One turn sends every row of this set to another row. A few are shown first. Where does it send the rows asked after them?
J535: -1.62 1.80 0.18 -2.05 -0.36 -1.03 0.30 0.44 0.99 -0.89 0.13 -0.84 0.10 -0.03 -0.53 -1.03 0.73 -0.12 0.58 -0.32 -1.13 0.64 -1.10 1.24 -0.34 3.00 -0.77 -1.96
J950: 1.84 0.69 0.74 0.34 -2.09 -0.51 -0.24 0.82 0.93 -1.12 -0.77 0.84 -0.23 -0.95 0.09 0.80 0.53 -0.47 0.29 -0.23 0.78 1.11 -1.17 0.18 -1.75 -0.32 -1.54 -2.06
J868: -1.80 1.74 0.30 -1.04 -1.29 0.05 -0.25 -0.64 -0.99 -0.68 -0.01 -0.08 -0.62 0.39 0.86 -3.20 0.35 -0.81 -0.38 0.17 0.84 -0.59 0.42 1.48 1.04 1.30 -0.27 -3.61
J951: 0.54 1.85 -1.05 0.62 -1.90 -1.16 0.21 -0.03 -1.61 -0.94 1.12 -1.73 -1.34 0.63 -0.58 0.11 0.34 0.90 1.58 0.27 -0.40 0.07 -0.20 1.12 -0.80 0.18 -0.63 -1.57
J277: -2.96 0.95 -0.51 1.60 0.16 -0.39 0.96 -0.12 1.54 -0.24 0.16 0.63 -1.63 0.90 -0.67 1.50 2.07 -0.88 -1.82 -0.68 -0.07 0.62 -0.93 0.84 -0.30 0.13 -0.03 -0.79
J322: 0.40 1.58 -0.90 -0.53 0.20 -0.39 -1.06 0.54 -2.40 -0.15 -0.96 1.61 -0.11 -0.83 0.55 -1.56 2.02 1.02 -0.95 0.06 0.52 0.56 0.42 0.98 -0.40 -1.22 -1.72 0.16
J151: -2.59 1.96 0.72 2.24 0.29 1.28 0.46 0.25 0.20 -0.71 -0.74 0.27 -0.96 0.59 0.74 -0.71 -0.11 -2.06 -0.78 -1.01 0.99 -0.47 -1.24 0.87 0.57 -0.42 0.90 -0.30
J54: -1.77 0.98 2.22 -1.01 -0.53 0.82 0.70 -0.26 -1.24 -0.14 -0.50 0.82 0.25 -0.61 0.61 0.89 1.22 0.58 -1.31 -0.24 -0.32 2.86 -0.97 0.26 -1.21 -0.05 0.39 -2.24
J455: -0.33 0.73 -0.60 -1.38 1.51 -0.40 1.57 -1.57 -2.49 0.91 0.73 0.14 0.73 0.53 -0.77 -0.21 0.25 -0.35 -0.65 -0.91 0.31 0.61 -0.16 0.85 -0.82 0.26 -1.78 0.34
J576: 0.79 0.89 -0.87 -0.38 1.55 -0.16 1.35 -1.69 -1.41 0.39 -1.03 -0.17 0.93 0.18 -0.20 0.00 0.56 -0.89 -0.89 -0.59 1.07 0.30 -0.48 1.35 0.94 1.83 -1.78 0.58
J574: 1.63 1.26 -0.61 -0.51 0.31 -0.26 0.51 -0.17 -0.52 -0.40 -1.63 1.67 0.89 0.30 -0.10 -1.18 0.85 -1.07 -1.04 -0.16 0.59 0.16 -0.45 0.42 0.54 2.66 -0.95 1.17
J442: -0.11 0.08 0.73 0.15 -0.23 -0.13 0.27 -0.91 -1.10 1.18 -0.22 0.53 -2.56 -0.29 -0.79 0.08 3.28 -0.29 -0.71 -0.53 0.89 1.63 -0.13 1.15 -1.38 0.34 -0.45 -1.69
J681: 1.60 1.43 0.18 -0.57 -0.56 -0.26 -0.23 0.07 -1.77 -0.44 -1.01 2.73 -0.05 -0.30 0.24 -1.51 2.12 -0.34 -1.57 0.38 0.25 0.12 0.61 0.48 -0.20 0.93 -0.37 0.81
J934: -0.77 1.23 -1.68 -1.42 1.12 -0.31 -0.17 0.37 -2.25 0.30 0.37 0.85 0.75 0.27 -0.38 -1.55 0.33 0.63 -0.24 -0.83 0.05 0.86 -0.24 0.44 -1.44 -0.98 -2.11 0.33
J649: -1.63 -0.43 -0.46 -2.49 -1.55 0.54 -0.83 -0.67 0.44 0.40 -0.32 0.67 0.69 0.15 0.38 -0.95 1.87 0.04 -1.11 -0.04 1.02 0.59 -1.21 0.07 0.65 0.54 -0.35 -3.42
J557: -1.77 0.76 -0.04 -1.22 0.79 -0.68 0.42 0.31 1.23 -0.64 -0.79 0.89 -0.75 0.88 0.25 0.77 1.21 -0.32 -2.37 0.10 0.41 1.46 -0.15 -0.25 0.28 1.18 -1.10 -3.50
J536: 0.98 -0.52 1.06 -0.69 -0.87 0.50 0.78 1.55 -0.28 -2.13 1.35 0.25 -0.69 0.53 0.55 -1.31 -0.26 -1.66 -0.83 -0.44 -0.03 -0.84 1.45 0.93 0.43 -1.22 -0.89 -0.21
J361: -1.38 1.81 -0.46 -1.37 -1.47 0.00 -0.32 1.01 0.34 -0.66 -0.12 0.11 -0.60 0.25 0.08 -1.80 1.89 0.64 0.71 -0.66 -1.26 2.27 -0.74 -0.15 -0.34 2.44 -0.73 -1.97
J185: -0.33 1.41 -0.29 0.61 0.76 1.27 -0.26 0.47 -0.76 0.23 -2.99 -1.25 0.31 -0.12 0.57 -0.96 -0.36 -0.44 -1.06 -0.75 1.75 1.49 -1.54 0.17 -0.52 -1.09 -0.43 -0.62
J335: -0.79 0.47 -1.55 0.30 0.34 0.11 0.87 -1.48 0.66 0.40 2.19 -1.05 -0.04 -1.08 -1.06 0.62 0.03 -1.35 -1.19 0.33 0.31 1.26 -1.39 0.87 1.04 -1.43 -0.85 -1.59
J234: 0.95 -0.35 -0.99 -0.65 -1.40 -0.78 0.40 0.10 0.53 -1.24 1.20 -0.08 -1.50 0.27 0.22 -0.45 0.89 -0.89 -2.32 -0.56 -0.01 -0.37 -0.16 1.50 0.73 -2.03 -2.52 -1.10
J394: 0.08 2.22 -0.48 -1.92 -0.53 0.09 0.60 0.68 -0.73 -0.15 0.45 -1.90 -0.04 1.14 -0.56 -2.46 -0.14 -0.78 -0.68 -0.61 -0.27 -0.13 0.33 -0.11 -1.24 1.52 1.10 0.05
J144: 0.00 0.32 -1.52 1.45 -1.71 0.74 2.06 -0.79 -1.62 -1.56 1.13 0.99 -0.02 2.35 -0.71 -1.24 -0.03 -1.10 -0.67 -1.44 0.18 0.12 -0.11 1.49 0.63 -0.58 0.17 -1.01
J75: -2.19 2.01 -1.56 0.45 -1.32 -0.16 1.50 0.00 1.41 -1.01 0.81 -1.22 -0.35 0.40 -0.74 -0.46 1.49 -0.63 -1.64 -1.29 -1.31 0.46 1.94 -0.01 0.11 -0.18 -0.79 -0.39
J899: -2.36 -1.11 0.13 -0.95 -0.99 1.46 0.13 -0.26 -1.38 -0.10 -1.20 -0.38 1.19 0.77 0.70 -0.63 0.04 0.37 -0.87 1.33 -0.48 1.27 0.48 -0.90 1.34 -0.03 0.32 -1.64
J242: -1.07 2.47 0.08 -0.55 -1.37 1.36 -0.33 0.18 0.92 -0.26 1.49 -0.69 -1.01 0.09 0.88 -2.15 1.37 -1.77 -0.58 -1.68 1.24 -1.17 -0.45 0.92 0.81 0.57 0.74 -0.74
J351: -1.70 0.97 -0.26 -0.47 -0.34 0.22 1.05 0.04 -0.20 -1.13 -0.26 -0.78 0.01 0.67 0.31 -1.36 0.74 -0.05 -0.55 0.02 -0.48 1.57 2.98 -0.07 1.29 1.48 -1.15 -3.07
J700: 1.15 0.17 -1.54 0.35 -0.43 1.16 0.80 0.27 -0.19 -1.46 0.98 0.70 -0.24 1.77 -0.36 0.65 2.15 -0.44 -0.60 -2.04 1.97 -0.05 -0.33 1.51 1.70 -0.53 0.31 -1.47
J373: -0.47 -0.98 -1.88 0.95 -1.59 -0.49 0.84 0.13 -0.36 -1.04 -0.01 0.68 -0.45 1.88 -0.46 -0.67 -0.55 -0.80 -1.80 0.01 -0.51 0.27 -2.07 1.17 0.40 -1.57 -1.46 -0.28
J985: -2.15 -0.02 -0.09 0.97 -2.06 1.55 0.42 0.25 0.77 -0.49 -0.52 -1.17 1.25 -0.94 0.46 -0.92 0.15 -0.54 -1.55 -0.06 -0.71 0.77 0.98 0.15 0.32 -1.61 -0.35 0.59
J984: -1.01 1.24 -0.84 -0.51 -0.30 0.32 0.36 -0.02 -0.35 -0.21 3.41 -0.23 -0.87 -1.16 -0.69 -1.39 0.02 -1.20 -0.28 0.20 -0.72 0.88 0.25 0.20 -0.22 -2.16 -0.39 -1.39
J870: -0.47 2.15 -0.96 -1.12 -0.77 -0.40 0.76 0.29 -0.84 -0.61 -0.81 -0.34 -1.17 1.41 -1.15 -2.46 1.17 -1.16 0.21 -0.84 -1.60 -0.29 0.73 -1.42 -0.86 1.05 0.25 -0.05
J584: -2.61 0.87 1.19 -0.07 0.49 -0.14 0.18 0.18 -1.19 -0.78 -1.57 0.74 -0.89 1.26 1.16 -0.71 -0.82 -0.77 -1.77 1.60 0.15 -0.03 -1.02 0.10 0.84 0.64 0.54 -2.23
J932: -1.40 0.59 2.53 -1.10 -1.31 -0.02 0.87 -1.55 -0.47 -0.29 -1.52 1.13 0.36 -1.08 0.11 0.69 1.34 -0.90 -1.03 0.16 -0.76 0.98 -1.77 0.69 -0.23 0.83 0.14 -2.02
J345: -0.26 0.79 -1.75 1.42 -0.03 0.66 1.41 -0.91 0.98 -0.59 0.61 -0.41 0.94 0.01 -1.05 -0.12 -1.09 -2.34 -0.63 0.65 -0.17 0.81 -1.46 0.08 1.80 0.35 0.61 -0.42
J385: -1.17 2.64 0.14 -0.29 -1.37 0.65 -0.21 -0.77 -1.56 -1.12 -2.78 -1.21 -0.26 -0.55 1.31 -1.12 0.97 -0.09 -0.24 0.10 -1.10 0.76 -0.58 -0.10 2.30 0.28 -0.55 -1.47
J461: -0.72 1.20 -0.82 0.43 -0.02 0.83 -1.21 1.96 0.28 -1.11 1.15 0.91 -0.56 -1.33 0.15 -1.57 -0.08 -0.92 -0.21 0.98 -0.43 0.57 -0.57 -0.57 0.47 -2.60 0.39 -0.61
J233: 0.82 0.81 -0.19 0.35 -1.25 -0.33 0.75 -0.31 0.33 -0.71 -0.12 0.19 0.75 -0.05 -0.89 1.60 0.10 -0.21 1.12 -1.07 1.18 1.06 -1.85 0.83 -1.73 -0.29 -1.08 -2.59
J988: 1.12 2.15 0.03 -0.19 -2.15 -0.17 0.28 0.38 -1.64 -1.32 -0.90 -0.64 -0.41 0.50 0.50 0.72 -0.78 0.04 -0.61 0.46 -0.69 0.16 -1.22 -1.37 -0.85 -2.13 0.02 -0.77
J820: 0.93 1.63 -0.77 1.08 -0.98 0.52 1.03 -0.44 0.90 -1.27 1.33 1.23 -0.24 -0.42 -1.13 -0.71 1.14 -2.30 -0.75 0.35 -0.12 0.29 0.42 0.17 1.69 1.21 1.84 -0.94
J315: 1.99 1.35 0.12 0.45 -1.76 -0.55 0.23 0.57 -0.44 -1.36 0.42 -1.43 -1.62 0.28 -0.05 0.37 0.73 -0.27 1.81 0.50 -0.07 -0.19 0.40 0.47 0.38 1.58 -0.55 -1.00
J170: 1.37 1.83 0.40 -0.42 -1.20 0.50 0.93 -0.38 -1.18 -1.26 -1.08 -0.90 0.41 0.90 0.06 1.78 -0.64 -0.95 0.42 -0.32 0.06 -0.45 -1.34 -1.53 0.21 -0.55 0.74 -0.64
J823: -1.25 -0.88 0.39 -0.89 -2.10 1.28 -1.03 0.26 1.54 0.76 1.05 -0.62 -0.16 -0.99 0.54 -0.28 2.26 -0.34 -1.51 -0.15 0.91 0.13 -0.99 1.05 0.21 -0.30 0.20 0.09
J405: 0.74 -1.20 -0.07 -0.01 0.46 1.29 -0.01 2.43 0.28 -1.86 0.17 0.77 -0.03 1.46 0.40 0.30 0.26 -0.80 -0.16 -0.53 1.22 -0.20 -0.67 0.75 1.24 -0.84 0.26 0.36
J239: 0.78 1.28 -0.71 1.05 -0.42 0.51 -1.04 0.80 1.04 -1.16 0.44 1.71 -0.90 -1.55 -0.13 0.03 2.32 -1.08 -0.99 0.88 0.63 0.60 -0.25 0.34 1.63 -1.09 1.06 -1.38
J737: 0.18 -0.34 0.96 -0.94 -0.56 -0.77 0.63 -1.07 -0.25 0.68 -0.37 -0.66 -0.46 -1.14 -1.25 0.52 2.77 -0.04 -1.35 0.27 0.73 0.34 0.45 2.34 -1.18 0.85 0.10 -1.34
J973: -0.53 0.60 -0.33 0.54 0.03 0.19 0.06 -0.12 -0.04 -0.64 -4.31 -0.74 1.20 -0.81 -0.39 -0.64 0.36 -0.87 -0.94 -0.11 0.10 0.14 -0.77 0.13 0.12 -1.31 -0.86 -0.47
J635: -1.73 3.11 0.49 -0.77 0.55 0.40 0.32 0.06 -1.37 -1.21 -1.51 -2.50 0.13 -0.28 1.27 -0.27 -0.21 0.47 -0.63 -0.14 -0.63 1.16 -0.25 0.82 1.45 -0.03 -0.36 -1.55

J151 moves to -> J242
J951 moves to -> J233
J899 moves to -> J351
Where do these go?
J345 moves to -> J820
J932 moves to -> J385
J394 moves to -> J737
J934 moves to -> J455
J373 moves to -> J144

One turn sends every row of this set to another row. A few are shown first. Where does it send the rows asked after them?
J728: -0.12 1.95 -1.44 -0.39 -1.98 -1.04 1.90 0.53 -1.07 -1.87 -0.63 -0.08 -0.17 -1.11 -1.09 0.53 0.25 1.04
J816: -0.83 0.80 -0.13 -1.41 1.22 -1.88 1.23 0.66 -0.34 -1.40 -0.50 -1.19 -1.10 0.74 -1.31 0.64 2.10 0.27
J991: -1.17 -0.69 1.85 -0.60 1.09 0.15 -0.22 -0.45 0.49 -0.89 -0.56 -0.09 0.34 1.22 0.27 -0.05 0.81 -1.32
J227: 1.17 0.95 -0.19 -1.06 -0.51 1.87 0.13 -1.73 0.27 0.20 0.47 -1.07 -0.21 0.77 -0.52 0.65 2.70 -0.41
J551: -0.17 1.14 0.29 -0.06 -0.02 2.64 0.74 -0.90 -0.64 -2.10 -1.32 0.16 0.05 -0.33 1.21 0.05 -0.91 0.76
J704: 0.46 2.19 -2.85 -0.20 -0.35 -0.72 0.86 1.24 -0.37 -0.93 -0.19 0.13 0.01 -0.60 -0.75 1.53 -1.32 -0.09
J582: 1.39 0.36 -0.34 -0.65 -1.54 -1.14 -0.49 0.08 -0.97 -1.66 -0.41 -0.45 0.27 1.60 0.63 2.24 2.32 0.00
J218: 2.02 1.12 -0.86 -0.04 -1.30 -2.48 -0.41 -0.18 1.18 -0.77 -0.34 -0.21 0.08 0.42 -0.21 0.30 1.62 -0.85
J852: -0.94 -0.93 -1.51 0.16 0.95 -1.01 -0.31 0.09 -0.73 -1.10 -2.58 -0.24 -0.23 -0.11 0.22 1.11 0.55 -1.60
J46: -0.90 2.53 -1.92 -0.75 0.96 0.60 -1.44 0.75 0.33 -0.76 -1.62 -0.69 0.30 0.65 -0.03 0.16 -0.56 -1.45
J102: 1.00 2.27 0.17 -0.44 -0.97 1.57 0.51 1.02 -1.75 0.39 -0.26 -1.82 0.35 0.90 -1.16 -0.66 0.97 0.02
J505: -2.90 0.72 -0.60 -1.05 -0.32 -0.28 -0.24 -0.34 1.62 -0.46 -1.32 -0.65 -0.45 0.40 -0.21 0.48 1.29 -0.74
J276: -1.23 2.32 -0.05 -0.91 0.58 2.14 0.82 1.25 1.32 -1.03 -0.69 -0.36 0.34 -0.29 0.97 0.90 -0.06 0.01
J586: 1.81 0.31 -0.28 -0.45 -0.16 -2.46 -1.65 -0.89 -0.13 -2.22 -0.58 -0.31 0.03 0.67 -0.43 0.58 0.86 -0.33
J527: 1.17 1.06 -0.93 -1.42 -0.91 1.01 -1.96 -0.32 2.23 -0.50 -0.13 -0.65 -0.39 1.10 0.15 0.36 0.38 -0.37
J66: -0.17 1.58 -0.02 0.89 0.50 1.09 0.74 -0.12 -1.45 0.22 0.05 -1.48 -0.32 0.20 -1.34 -0.42 -2.02 -1.25
J245: 0.16 1.42 1.46 -1.32 0.48 -0.41 0.25 -0.51 0.67 -0.10 0.41 -1.39 -0.66 2.26 -1.60 -0.21 0.15 0.89
J660: -0.03 0.64 1.90 -0.02 0.64 0.27 0.02 -1.85 1.37 0.45 0.12 -0.87 -0.43 0.49 0.02 -0.81 0.04 -0.27
J236: 0.35 -0.44 -0.93 -0.60 -1.68 0.48 1.31 -0.73 -1.39 -1.21 -2.11 -0.27 1.21 -0.17 1.36 2.05 0.28 -0.23
J397: 0.74 2.06 -0.34 0.70 0.27 2.91 1.24 0.45 -0.53 -0.90 -1.62 0.43 0.04 -0.26 1.01 0.05 0.22 -0.33
J509: 1.81 0.44 0.19 -1.22 -1.94 0.21 0.17 0.25 -1.74 -0.92 -1.70 -1.82 -0.02 -0.04 -0.58 1.45 -0.72 1.41
J469: 2.43 0.69 -0.48 -0.89 0.08 3.11 0.20 -0.29 0.20 -0.92 -0.66 -0.65 0.17 0.39 0.25 0.42 -1.06 -0.48
J443: 1.27 -0.14 0.45 -0.94 0.73 -0.32 0.50 -1.74 -1.14 -1.14 -0.49 -1.63 -1.50 0.06 -1.64 2.02 1.04 0.56
J368: 0.25 1.73 -1.71 0.15 0.17 -0.73 2.24 -0.06 -0.49 -2.59 -0.18 -0.76 0.65 -1.53 -0.63 0.81 1.01 0.66
J896: -1.29 0.55 -2.00 -0.62 -0.66 -0.71 0.46 -0.35 0.00 0.46 -1.57 -1.04 0.53 -0.92 -0.09 0.24 -2.12 -0.52
J14: 0.39 -1.06 -1.07 -0.33 -1.04 -2.40 -0.42 -0.83 -0.44 -0.57 -0.30 0.59 0.42 0.72 -0.80 0.71 -0.52 -1.12
J815: 0.28 1.17 2.01 0.17 -0.17 -0.30 -0.56 -0.70 0.14 0.22 -0.69 0.10 -1.31 1.47 -0.17 -1.32 -0.52 -0.74
J760: 0.16 0.64 -0.49 0.09 -1.00 0.25 2.85 0.12 -1.97 -0.82 0.58 -1.29 -0.46 -1.19 -1.15 1.04 0.21 -0.52

J704 moves to -> J276
J469 moves to -> J245
Where do these go?
J218 moves to -> J368
J505 moves to -> J852
J236 moves to -> J66
J586 moves to -> J728
J509 moves to -> J102

